Named turns come first, each shown by rows before and after it. Which turns, in which order, take the first row of each pair that follows to the second? Write the first one first, as in the answered first pair.
turn Zito:
[ 6.7  9.0 -7.4  3.1 10.4 -5.4  5.9  9.3 17.9 14.8]  ->  [ 1.1  8.8 -3.1  2.7 15.5 -6.9  6.6  9.7 17.0 13.4]
[ 20.2 -22.2  32.3 -31.0 -13.3  -4.7  31.4  32.1  39.3  -9.2]  ->  [-42.5  -7.7  16.3 -38.1  17.6 -33.6  17.4  19.7  13.1 -26.9]
[ -8.8  39.6  -0.6  20.3   7.8  -0.1   1.0 -15.5  -2.3  25.0]  ->  [  7.2  36.7   2.1  22.2  -0.2   4.5   5.8 -13.5   1.7  30.4]
turn piro:
[ 18.3 -15.8  -3.6  -3.9  -8.6 -18.7  -9.8  19.3  10.6   1.7]  ->  [ 21.2 -16.2  13.7  -1.6 -11.3  -7.4 -14.5  15.6   9.9   0.8]
[ 11.8 -16.2  18.0  -7.8  -8.6   7.4   2.2  14.2  21.4 -10.1]  ->  [  5.7  -6.3  25.3  -7.3  -6.6  10.3  -1.8   0.7  24.6 -10.2]
[ 16.1  19.6   0.0 -11.2  16.0 -10.2  -1.2   0.1  23.2  10.5]  ->  [ 19.0  16.2  -2.0 -11.8  14.1 -13.1   0.0   7.3  22.5  11.2]
turn Lopa:
[ 16.3 -12.0   2.0  20.9   2.4 -18.6  33.1  43.8  16.7  24.5]  ->  [15.7 -9.6 32.5 13.0 -0.9 -4.1 34.0 34.6 32.1 11.4]
[  5.3 -12.7  -8.9  -7.5 -13.2  10.1  -1.2   7.0  -6.8   0.2]  ->  [  1.4  -7.3   8.3 -11.1 -11.7  15.2   0.0   0.3   2.9  -6.1]
[ 14.5 -12.2  -7.5 -11.0  -9.4  14.0 -10.1 -10.0   0.0  -7.3]  ->  [  3.7  -6.0  -0.4 -14.3  -5.9  11.9 -10.9 -18.0   5.0 -11.7]
turn pubal:
[ 0.4  3.1 32.7  0.4  4.7  5.1 15.4 22.0 18.9  0.1]  ->  [-27.5  18.1  22.7 -11.4  11.4   1.7  -1.2 -12.5   8.3 -14.2]
[-9.4 11.0 15.7 -5.0  8.1  4.6 -6.5  9.8 -3.8  5.6]  ->  [-11.9  11.1  10.7  -3.8   6.5   3.2  -7.6  11.0  -5.6   7.2]
[  6.4   5.1  -3.5  10.4 -10.3  17.8 -18.9 -27.2 -23.1  24.1]  ->  [ 18.3  -2.4  -1.5  17.2 -10.8  17.7 -10.2 -10.9 -20.6  31.9]
Now pairs of rows:
Between the rows of a pair lie two turns.
[-15.5   4.9  -0.4   4.9   9.8  -6.7  -0.5  -3.5  -4.5   2.2]  ->  [  7.6  -4.8 -10.5   8.7   0.5  -2.6   3.6   6.1  -8.5  12.5]
Lopa then Zito
[  7.5 -13.0  14.8 -14.7  -6.3   7.9  -0.1   7.9   7.6 -22.7]  ->  [-18.0  11.6   2.1 -13.5   6.4  -5.6  -5.8 -12.9   5.6 -20.7]
piro then Lopa
[-6.0 -0.7  5.6 -0.1 -0.4 13.8  2.8 -3.4  2.0 -9.0]  ->  [-7.6  1.5 -8.5  3.8  6.2  4.0  6.7  7.3 -4.2  2.7]
Lopa then pubal
[ 10.6 -25.1 -24.1  -9.0  -4.3  -3.9   6.9  29.1  -9.1 -10.0]  ->  [  7.0 -15.0  24.4 -15.0 -10.3  20.5   0.9   5.1   9.9 -23.4]
Lopa then piro
[ 22.3 -15.0 -13.7  -8.8 -20.1  13.2  -8.3  -4.3   1.3 -11.5]  ->  [  2.5   1.9  -4.0 -16.7 -14.2   7.4  -8.7 -22.9  14.9 -20.3]
Lopa then piro
[-28.8  -4.2  14.4 -17.8   6.9  -1.8  -4.4  -4.5 -15.8 -24.6]  ->  [-23.2 -10.2 -16.1 -12.3   9.7 -14.4  -1.9  10.0 -25.8 -13.2]
piro then Lopa
[ -7.6  -1.4  26.1  -2.1   5.8  -4.1   9.7  14.6   3.6 -13.0]  ->  [ -4.5  -6.6 -17.6  -0.1   3.5 -11.6  -0.8  13.7 -23.0  -6.0]
Zito then Lopa
[20.6  6.9 15.0  5.1 -4.8 18.6 10.7  2.5 16.7  8.7]  ->  [-12.5  19.4  22.5   0.1  10.2   5.2   7.2  -8.3  13.0  -0.9]
piro then Zito
[ 19.1  13.2  13.0   9.5 -10.2  18.9  -9.8 -15.9  -1.0  16.7]  ->  [ -0.2  30.0  -6.0   3.8   0.3  -1.8  -6.5 -24.9   2.1  15.8]
Lopa then piro
[  8.4 -22.2  -5.3   7.9  -1.4  -0.8   1.1  32.1 -21.9   7.8]  ->  [ -2.7  -2.6  33.3   7.7  -2.4  20.5 -14.8  -0.6 -18.8   3.6]
piro then piro
[ -0.4   2.2  23.6   2.7  -4.7  28.0 -10.1 -16.5 -16.4  -6.6]  ->  [ 12.0  -3.7   2.8  19.6   0.3  14.4  -1.6  11.8 -27.4  18.7]
pubal then pubal
[ 10.5  13.9 -15.5   0.4  -8.7  -5.8   7.4 -13.5  21.9  14.4]  ->  [ 17.3   5.6  -6.4  -4.8 -13.6   0.6   8.2 -12.7  28.4   4.6]
piro then pubal
[ 20.4 -16.5 -14.2 -17.4 -11.2  17.0   0.4  -6.6  -9.1   5.6]  ->  [  7.7  -7.8   0.7 -23.8  -9.3  20.6  -3.8 -23.2  -1.3  -5.6]
pubal then Lopa
[ -9.9   1.9   0.3   3.3  -1.8   7.9  -8.7 -14.7 -14.4  -6.9]  ->  [ 5.0 -4.4 13.2  5.9 -9.0 16.3 -3.2 -7.7 -2.6 -3.7]
Zito then Zito
[ 3.9  5.6 10.4  9.1  1.1 -0.9 12.9 14.8 18.2 12.0]  ->  [-14.5  15.6   1.3  -1.2   2.4  -5.3   5.8  -8.0  21.3  -2.0]
pubal then piro
[ 15.9  -0.6   8.8  14.0  -6.7   7.5  -9.4  -2.9 -12.4  13.5]  ->  [  0.2  10.6   8.5  10.8  -1.2   3.6 -15.4 -16.4 -15.8   5.9]
Lopa then pubal
[ 11.7  13.4  15.1 -11.0 -21.1  36.3   1.5 -23.5  31.8  -8.0]  ->  [ 25.3  20.6 -11.1   2.1 -23.1  33.1   1.0 -22.2  21.3  15.2]
pubal then Zito
[ 18.5 -16.0  -0.3   8.4 -16.2   6.8 -15.2  11.5  -5.6   5.3]  ->  [-18.1 -10.3   7.5   5.6   4.8  -8.0 -19.3  13.1 -13.6  -7.7]
Zito then Zito
[-26.4  -9.1 -14.7  16.1   5.0 -16.0  11.2  12.1  -3.7   7.6]  ->  [  3.6 -21.3 -14.4  20.4 -11.4   0.5   7.1  17.6  -6.7  16.4]
Zito then piro
[-19.4  -3.1 -17.4  -0.7  11.2 -21.4   9.0  15.3  -1.8  -6.4]  ->  [ -4.4 -17.7  16.2  -7.8  -1.8  -2.0   9.1  19.9   8.1 -20.2]
piro then pubal
[-14.8 -16.5  26.2  12.0  23.7  -4.3  -4.0  25.8 -14.0   3.6]  ->  [-28.9   1.9  32.9   9.8  27.8  -3.7  -7.7   4.4  -9.1   3.5]
piro then piro
[  6.5 -14.4  13.9   1.1   7.5  14.8 -14.4   7.8 -27.9 -15.0]  ->  [-13.2   5.9   9.6  -0.3  15.0   6.9 -21.0 -11.4 -27.9 -13.9]
piro then Lopa
[ -3.0   3.9   8.5   4.7  -3.0  15.8 -21.8 -13.4 -13.4  -2.2]  ->  [-10.2  11.6 -12.2   4.8   3.4   3.6 -18.4 -14.5 -14.4   2.5]
Lopa then piro
[ -2.5 -17.5   4.6   8.7  10.5   1.3   4.3  44.1 -21.8  11.3]  ->  [-13.6   2.9  38.5   8.9  11.1  20.7 -10.9  11.3 -17.1   6.0]
piro then piro
[ -6.3 -10.6  18.2  -1.5 -17.4   4.1 -12.7 -15.6   6.7 -13.0]  ->  [ -0.3  -2.1  -9.2   1.4 -21.0  -0.9 -14.0 -26.1   3.4  -2.0]
Lopa then Zito
[-22.1  -2.3  21.9   9.5  12.1   6.1 -10.2  -1.6 -22.3  -3.7]  ->  [ 13.2 -12.0  -1.6  18.7  -1.9   8.9  -4.5  15.1 -24.3  17.4]
Zito then pubal
[  6.1 -16.5   6.8  10.6   7.3   5.7   0.6  26.4  -3.8  -1.2]  ->  [-11.3   2.7  28.7   4.4  10.6   9.9  -3.1   2.2   9.0 -10.0]
Lopa then piro
